cols: R E J P V N K B Z
soka: [168 159 146 139 134 163 151 172 143]
narev: [101  99  96  94  94  96 103 102  95]
degi: [173 160 147 137 130 170 146 179 144]
sule: [100  99  95  95  95  97 101 101  96]
ner: [101  99  95  93  93  95 102 101  94]
fuv: [101 100  95  94  93  95 104 101  94]
Mevog: [101  99  99  97  97  99  99 102 100]
howmany ner: [101] | 2
[101  99  96  94  94  96 103 102  95] | narev

cols: Y C S D A T Q X
Pomaf: [107 142 143 118 131  81 144 121]
Keta: [122 134 118 142 144 132 136 119]
Fus: [145  77  73 152 101 179  66 159]
Zoto: [130 142 134 142 130 118 118 121]
perm: [118 121 130 142 134 142 130 118] | Zoto
[130 142 134 142 130 118 118 121] | Zoto
down: [144 136] | Q
[134 118 142 144] | Keta
[122 134 118 142 144 132 136] | Keta
howmany Zoto: [142] | 2

cols: F H G L W U M
mer: [142  81 128 120 142 114 144]
Gafib: [142  81 128  89 149 136 122]
Lelot: [134 142 117 147 112 139 112]
Molim: [131 146 155 136 140 145 126]
lusi: [131 146 155 114 120 142 144]
bepar: [ 87 121 146  95 115  83 102]
[114 120 142 144] | lusi
howmany Gafib: [142] | 1

cols: boko mubi Led kor dorot Bar Nam fana Ror diz
buvuv: [179 139 144 138 141 143 154 127 124 163]
Kuda: [123 130 137 144 114 108 121 177 161 110]
Kenog: [110 114 144 123 176 121 108 130 161 137]
reput: [161 115 110 113 110 154 167 123 128 147]
dup reput:  | [110]
down: [144 123] | kor
perm: [110 123 130 137 144 114 108 121 177 161] | Kuda

cols: velo vovi dof luru
buni: [170  98  78 146]
Kab: [158 104  93 130]
rono: [115 125 121 152]
sinik: [152 125 114 121]
Tilip: [130 126 100 130]
zet: [141 130 113 114]
Dasuk: [150 136 104 125]
soku: [134 105 121 111]
Mago: [146  97 104 124]
down: [130 152 121 130 114 125 111 124] | luru
perm: [114 152 121 125] | sinik
down: [121 104] | dof
howmany Tilip: [130] | 2

cols: Tenek misuv kato dagup futid bul mov
vel: [118 151  95 118  89 133 129]
tugu: [146 148 132 125 122  81 123]
getev: [146 176 165 122 173 121 131]
Nopin: [139 125 133  97 107 132 123]
lun: [151 176 165 122 173 121 131]
Fiv: [135  98 142 136 129 140 112]
Delu: [134 176 165 122 173 121 131]
mev: [118 129  90  95 118 133 151]
kal: [125 123  97 139 133 132 108]
perm: [133  95 151 118  90 129 118] | mev
down: [ 95 139] | dagup
perm: [123 132 107  97 133 125 139] | Nopin

cols: zanes babo zat zuk
kenud: [73 75 78 71]
Keda: [155 167 182 168]
Dep: [73 72 78 75]
muvib: [145 170 173 182]
[73 75] | kenud
perm: [75 73 78 72] | Dep

cols: vari Defi kopi ruzu
tas: [ 75 154 181 181]
guna: [ 70 180 180 180]
Nebit: [154 181  75 181]
perm: [180 180 180  70] | guna
[ 70 180 180 180] | guna
perm: [180 180  70 180] | guna
howmany guna: [180] | 3
dup Nebit:  | [181]

cols: fatet futun mos muk faku
kalom: [127 163  96 135 112]
sav: [158 171 146 156 131]
peb: [141 104 153 117 126]
fitez: [103  92 106 107 120]
gevap: [151 185 136 162 126]
down: [127 158 141] | fatet
down: [131 126] | faku

cols: fazif rozof timov mim movu nek luveg Luz fif
rul: [ 99 128  88 110  91 150  95 116 108]
bamip: [150 109  99  88  91 128  95 116 110]
Ven: [ 92 113  84 100  85  83  89 105  99]
tuk: [ 92 113  84 100  85  83 177 105  99]
Dom: [156  92 175 149 149 156 177 145 161]
howmany bamip: [108] | 0
perm: [ 88  91  95  99 108 110 116 128 150] | rul
[85 83 89] | Ven

cols: padup Tido fezet dugif Gud zegeg lep tovul reze
bagam: [158 130 127 131 160 130 129 137 183]
fivi: [110 140 123 126 122 145 141 130 136]
kosaz: [133 105 127 126 126  90 120 125 108]
rem: [127 158 129 131 130 183 136 130 160]
perm: [158 127 130 130 160 129 136 131 183] | rem
down: [130 140 105] | Tido
down: [130 145] | zegeg

cols: kubo voz vus memer Bodo sep bes Rasef
Rokid: [140 134 126 122  94 111 124 128]
rig: [142 132 132 118 119 122 132 142]
kilep: [153 108 125 134 152 139 134 130]
Beboz: [102 117 122 134 132 147 128 126]
zino: [144 126 137 134 136 128 129 126]
numi: [138 152 136 124 101 119 119 129]
vevi: [ 66 123 121 128 132 134 147 127]
Sen: [152 152 131 152 126 130 134 133]
Zirur: [183 124 127 133 116 117 123 130]
dup numi:  | [119]
down: [147 134] | bes
[134 132 147 128] | Beboz
howmany rig: [118] | 1
dup Sen:  | [152]
down: [130 126 126 129 127 133 130] | Rasef

cols: Benu releb dor doni tefef Fugu
Nedaz: [ 87 125 148 104 130 144]
Pobe: [158 120 177 132 119 108]
nud: [121 115 160 131  96 113]
Buze: [141 120 177 132 119 108]
Nugiv: [130 152 145 109 168 163]
noro: [ 87 148 148 104 130 144]
beti: [111 126  94 130 140 119]
sof: [146 134 136 134 146 146]
giv: [111 139 120 105 155 148]
down: [160 177 145 148] | dor
howmany sof: [146] | 3
[146 134 136 134 146 146] | sof

cols: rin puzu bimo Zol Ludol botu busab
pima: [ 92  92  92 101 112 101  92]
siru: [182  68 130 164  69  87  68]
lugip: [107  84 153 112 102  95 159]
did: [111 111  83  91 152 146 181]
meli: [176 107 123 153 112 102  92]
[107 123 153 112 102  92] | meli
perm: [112 176 153  92 107 123 102] | meli
howmany did: [83] | 1
howmany siru: [67] | 0
howmany pima: [92] | 4
dup siru:  | [68]
howmany siru: [181] | 0

cols: siz nadud Gev sus bekag
Pesep: [157 143 156 109 170]
vimek: [108 155 176 185 166]
badip: [175 165 158 108 156]
Bav: [170 142 150 109 192]
Por: [185 154 170 108 166]
dodi: [185 154 176 108 166]
Saz: [105 136 156 105 185]
down: [157 108 175 170] | siz
down: [108 109] | sus
down: [155 165] | nadud
howmany Saz: [156] | 1
perm: [108 154 166 176 185] | dodi
howmany vimek: [185] | 1

